[[429, 360, 292, 540, 885], [328, 765, 222, 377, 499]]: 885, 328
[59, 75, 250, 208, 233, 192]: 192, 59
[[2596, 4349, 3549, 5580, 3490, 1432, 4002], [4992, 9091, 5601, 5623, 6704, 3658, 2497], [4890, 9013, 5532, 6125, 5796, 4752, 2358]]: 4002, 4890
[[-18, -42, 24, -3], [43, 13, 7, 16], [0, 15, 29, -9]]: -3, 0
[[29, -29, 88, 292, 22, 99, 434], [681, 607, -617, 530, -349, 412, -169]]: 434, 681
[[1, 4, 8, 6], [1, 4, 8, 6]]: 6, 1
---
 148.586   102.265    76.343   149.739    11.393   161.485    80.820   -18.729    56.710
  47.280   136.889   126.611   -36.788    85.917   216.460   212.974    61.607   -46.467
  55.235     4.758    11.511   287.617    85.845   141.452   199.549   -88.727  -123.907
 130.300   -31.079    75.420   -20.358    51.936   101.520    -2.285  -130.533   176.450
  76.654  -113.160    39.005    53.497    94.430    62.499    56.175   -32.622    -7.151
  42.067   -21.547    51.509   209.792    49.417     8.983   166.006    82.825   -87.356
  36.966   176.647   -59.639  -199.929    62.413   185.356     3.405   258.481   241.427
  57.643    47.134   124.148   -62.955    83.174   167.059   107.230   -69.584    89.476
-> 107.230

-0.15  -0.24  -0.23  -0.21  -0.29  -0.22  -0.24  -0.21  -0.21  -0.16  -0.11  -0.04  -0.04  -0.07
-0.05  -0.11  -0.12  -0.14  -0.09  -0.07  -0.05  -0.04  -0.03  -0.05  -0.03  -0.03  -0.16  -0.18
-0.05   0.01   0.00   0.02   0.08   0.12   0.13   0.07   0.08   0.11   0.11   0.16   0.10   0.07
 0.15   0.18   0.20   0.13   0.10  -0.07  -0.08  -0.07  -0.16  -0.24  -0.20  -0.22  -0.16  -0.17
-0.17  -0.08  -0.14  -0.16  -0.19  -0.23  -0.25  -0.26  -0.24  -0.20  -0.15  -0.17  -0.14  -0.19
-0.13  -0.10  -0.06  -0.08  -0.14  -0.11  -0.18  -0.16  -0.14  -0.14  -0.14  -0.18  -0.17  -0.23
-0.05  -0.02  -0.01   0.00  -0.02  -0.08  -0.02  -0.04  -0.09  -0.02  -0.09  -0.01  -0.04  -0.03
 0.03  -0.02  -0.02   0.00  -0.11  -0.08  -0.02   0.03   0.01  -0.03   0.00   0.00  -0.01   0.08
 0.02  -0.09  -0.14  -0.10  -0.05  -0.08  -0.03  -0.06  -0.15  -0.16  -0.21  -0.18  -0.15  -0.15
-0.19  -0.21  -0.20  -0.17  -0.20  -0.20  -0.22  -0.18  -0.16  -0.14  -0.21  -0.28  -0.23  -0.27
-> -0.28

  51.937    75.200   -21.382   -23.708   -67.806   -53.358    42.847    64.375
  88.016    42.418  -108.078    43.900    -4.161    43.375   -35.042    55.756
  -8.812    13.892  -124.727    18.045    80.159     2.587   -96.378    32.155
  77.406   135.437    78.771   -39.844   159.215    23.352    72.326    16.001
 -37.398   125.020   157.465    24.916   218.816    16.065    39.279   -43.422
  -2.351   135.012   -81.514    -7.515   101.771    61.137   -43.286    51.245
  -8.627    83.147   -98.512   130.510    -7.782    85.673   -23.765   128.033
 107.577   200.493   -42.135   -75.692    10.327  -108.235    54.292  -145.863
-155.339    -6.010   -64.177   -55.919    34.758   -69.737  -102.383     0.984
 -38.138   -64.673    40.992    53.903    32.004    21.978    29.890   -21.516
-> 21.978

 123.31    90.36   161.83   230.31    60.27  -118.39    98.20   124.13  -242.47  -216.49  -192.67  -118.06    24.70
 259.01   -32.05   210.26   231.46   -25.35  -168.83   -83.76   149.22  -188.54  -125.87   -44.87  -124.02   -99.61
 123.31    90.36   161.83   233.77    60.27  -124.00    98.20   127.27  -248.46  -216.49  -192.67  -119.06    24.70
 123.31    90.36   155.78   224.54    60.27  -118.39    98.20   121.00  -242.47  -216.49  -192.67  -115.09    24.70
 259.01   -18.45   216.31   239.54   -25.35  -168.83   -83.76   152.35  -194.53  -135.94   -61.29  -126.99   -99.61
-> -61.29

 -3.4    8.3   -6.1    9.7   13.0   -6.8   -6.4    5.7    8.8  -11.7    5.6   13.0
  7.7    6.0    8.2    2.7    2.5    5.9    4.6    8.8    4.5    2.9   -4.0    1.1
  6.6    8.7    6.7    3.2    3.6    4.0    2.2   12.3    6.0   -1.7   -7.2    0.2
 12.4    5.0   14.6   -0.4   -2.2   11.7    9.6    9.6    2.7    9.7   -7.9   -3.9
 15.3    2.2   18.7   -2.9   -6.8   19.4   18.2    8.3    0.2   23.0   -1.8   -9.9
  5.4    2.1    6.1    4.0    3.7    6.5    7.1    3.5    3.7    7.9    5.6    5.0
  2.3    5.4    1.5    6.1    8.1    0.0    0.1    8.1    6.7   -4.1    0.2    8.0
 -5.2   10.6   -8.8   11.3   16.3  -13.1  -13.7    6.5   10.6  -22.9   -0.7   18.0
-> -22.9

-0.40  -0.40   0.02   0.03   0.03  -0.40   0.01   0.20  -1.14
 0.50  -1.24  -0.34   1.42  -1.46  -2.67  -0.08  -0.40  -0.69
-0.40  -1.24  -0.27   1.44  -1.38  -2.70  -0.05  -0.52  -0.71
 0.55  -1.03  -0.09   1.36  -0.90  -0.40  -0.04   0.19  -0.95
-1.36   0.01  -0.40  -0.40  -0.71  -0.02  -0.16  -0.40  -0.31
-0.83  -0.49   0.14   0.14   0.13  -0.40   0.10   0.35  -0.40
 0.46  -1.20  -0.26   1.41  -1.35  -2.72  -0.05  -0.43  -0.76
-0.39  -0.43  -0.42  -0.33  -0.40  -0.51  -0.40  -0.40  -0.46
-1.69  -0.15   1.50   0.14  -0.69  -0.21  -0.47  -0.14  -0.25
-0.40  -2.71  -0.55   0.42  -1.08  -2.89   1.62   2.51  -0.96
-> 1.62
